[[114 136 143]
 [146 122 100]
 [100 109 137]
 [148 120 135]
 [118 101 120]]
=>
[[118 101 120]
 [100 109 137]
 [148 120 135]
 [146 122 100]
 [114 136 143]]

[[114 120 129 127 135]
 [120 110 129 122 127]
 [138 135 128 132 124]
 [157 131 139 144 145]
 [117 143 155 105 115]
 [137 111 100 147 132]
 [143 132 145 120 135]
 [116 122 142 138 123]
 [148 130 124 117 131]
 [144 116 152 127 133]
 [113 123 140 139 118]]
=>
[[120 110 129 122 127]
 [137 111 100 147 132]
 [144 116 152 127 133]
 [114 120 129 127 135]
 [116 122 142 138 123]
 [113 123 140 139 118]
 [148 130 124 117 131]
 [157 131 139 144 145]
 [143 132 145 120 135]
 [138 135 128 132 124]
 [117 143 155 105 115]]

[[125 120 138 127 130 124 133 129 131]
 [126 123 135 128 129 132 124 129 133]
 [115 127 124 129 125 139 123 111 144]
 [134 126 142 128 142 135 134 112 122]
 [115 132 118 130 121 136 123 121 143]
 [130 137 119 128 129 118 129 121 133]
 [128 135 124 129 129 120 130 123 131]
 [125 128 118 133 122 131 128 136 137]
 [133 140 105 128 129 116 123 114 135]]
=>
[[125 120 138 127 130 124 133 129 131]
 [126 123 135 128 129 132 124 129 133]
 [134 126 142 128 142 135 134 112 122]
 [115 127 124 129 125 139 123 111 144]
 [125 128 118 133 122 131 128 136 137]
 [115 132 118 130 121 136 123 121 143]
 [128 135 124 129 129 120 130 123 131]
 [130 137 119 128 129 118 129 121 133]
 [133 140 105 128 129 116 123 114 135]]

[[133 111 123 132 104]
 [126 138 126 118 135]
 [134 133 132 139 153]
 [127 119 126 147 127]
 [137 126 126 127 111]
 [137 141 133 131 114]
 [141 128 128 132 124]]
=>
[[133 111 123 132 104]
 [127 119 126 147 127]
 [137 126 126 127 111]
 [141 128 128 132 124]
 [134 133 132 139 153]
 [126 138 126 118 135]
 [137 141 133 131 114]]

[[119 110 136 135 119 121 136 137 120 118]
 [113 114 141 139 114 116 141 142 115 112]
 [124 106 131 130 124 126 131 131 125 124]
 [143 120 111 113 143 143 112 111 143 145]
 [135 124 119 120 135 135 120 119 135 136]
 [148  98 106 108 147 149 108 107 148 150]
 [141 138 114 116 141 140 114 113 140 142]]
=>
[[148  98 106 108 147 149 108 107 148 150]
 [124 106 131 130 124 126 131 131 125 124]
 [119 110 136 135 119 121 136 137 120 118]
 [113 114 141 139 114 116 141 142 115 112]
 [143 120 111 113 143 143 112 111 143 145]
 [135 124 119 120 135 135 120 119 135 136]
 [141 138 114 116 141 140 114 113 140 142]]

[[119 139 132 114 131 128 127 110 145 131 153 108]
 [119 138 136 116 129 128 130 113 146 128 154 106]
 [120 133 138 119 124 128 134 119 142 132 152 110]
 [119 131 138 117 126 128 133 116 146 131 155 107]
 [119 135 139 118 125 129 133 117 145 132 155 107]]
=>
[[119 131 138 117 126 128 133 116 146 131 155 107]
 [120 133 138 119 124 128 134 119 142 132 152 110]
 [119 135 139 118 125 129 133 117 145 132 155 107]
 [119 138 136 116 129 128 130 113 146 128 154 106]
 [119 139 132 114 131 128 127 110 145 131 153 108]]
---
[[109 129 129 127 131 127 129 129]
 [105 130 129 127 134 127 128 129]
 [101 128 128 127 134 127 129 131]
 [100 130 128 127 134 128 128 129]
 [119 127 129 129 136 128 129 131]
 [111 129 129 127 131 127 129 129]
 [105 129 129 127 131 127 129 129]
 [114 128 129 129 134 128 129 131]
 [111 128 129 129 134 129 129 131]
 [102 128 128 127 134 127 129 131]
 [125 128 127 129 127 131 128 127]
 [135 127 128 129 128 131 128 124]]
=>
[[135 127 128 129 128 131 128 124]
 [125 128 127 129 127 131 128 127]
 [102 128 128 127 134 127 129 131]
 [111 128 129 129 134 129 129 131]
 [114 128 129 129 134 128 129 131]
 [105 129 129 127 131 127 129 129]
 [111 129 129 127 131 127 129 129]
 [119 127 129 129 136 128 129 131]
 [100 130 128 127 134 128 128 129]
 [101 128 128 127 134 127 129 131]
 [105 130 129 127 134 127 128 129]
 [109 129 129 127 131 127 129 129]]

[[106 116 146]
 [102 154 125]
 [106 114 150]
 [111 119 141]]
=>
[[111 119 141]
 [106 114 150]
 [102 154 125]
 [106 116 146]]

[[128 131 134 138 141 144 145 144]
 [136 138 139 140 141 141 142 142]
 [149 149 148 146 143 141 140 137]]
=>
[[149 149 148 146 143 141 140 137]
 [136 138 139 140 141 141 142 142]
 [128 131 134 138 141 144 145 144]]

[[118 133 119 116 134 132 137 133]
 [127 140 140 135 124 123 115 127]
 [135 126 129 127 139 131 120 126]
 [131 131 116 121 128 128 131 115]
 [120 141 134 116 126 125 143 130]
 [148 115 125 128 113 105 138 121]]
=>
[[148 115 125 128 113 105 138 121]
 [120 141 134 116 126 125 143 130]
 [131 131 116 121 128 128 131 115]
 [135 126 129 127 139 131 120 126]
 [127 140 140 135 124 123 115 127]
 [118 133 119 116 134 132 137 133]]

[[150 139 138 123]
 [113 130 105 132]
 [110 108 116 118]
 [111 156 119 141]
 [132 121 129 137]]
=>
[[132 121 129 137]
 [111 156 119 141]
 [110 108 116 118]
 [113 130 105 132]
 [150 139 138 123]]

[[132 123 125 136 132 131 122 131 121 117 121 107 135 118 114]
 [111 129 134 114 132 113 121 122 123 123 131 126 125 134 132]
 [133 118 131 122 122 132 133 122 122 119 125 141 124 130 133]
 [146 133 121 113 129 120 117 129 143 135 130 142 128 139 134]
 [118 125 124 125 126 120 135 137 128 124 129 148 135 152 108]
 [116 137 135 119 130 121 125 132 133 123 127 132 129 119 120]]
=>
[[116 137 135 119 130 121 125 132 133 123 127 132 129 119 120]
 [118 125 124 125 126 120 135 137 128 124 129 148 135 152 108]
 [146 133 121 113 129 120 117 129 143 135 130 142 128 139 134]
 [133 118 131 122 122 132 133 122 122 119 125 141 124 130 133]
 [111 129 134 114 132 113 121 122 123 123 131 126 125 134 132]
 [132 123 125 136 132 131 122 131 121 117 121 107 135 118 114]]
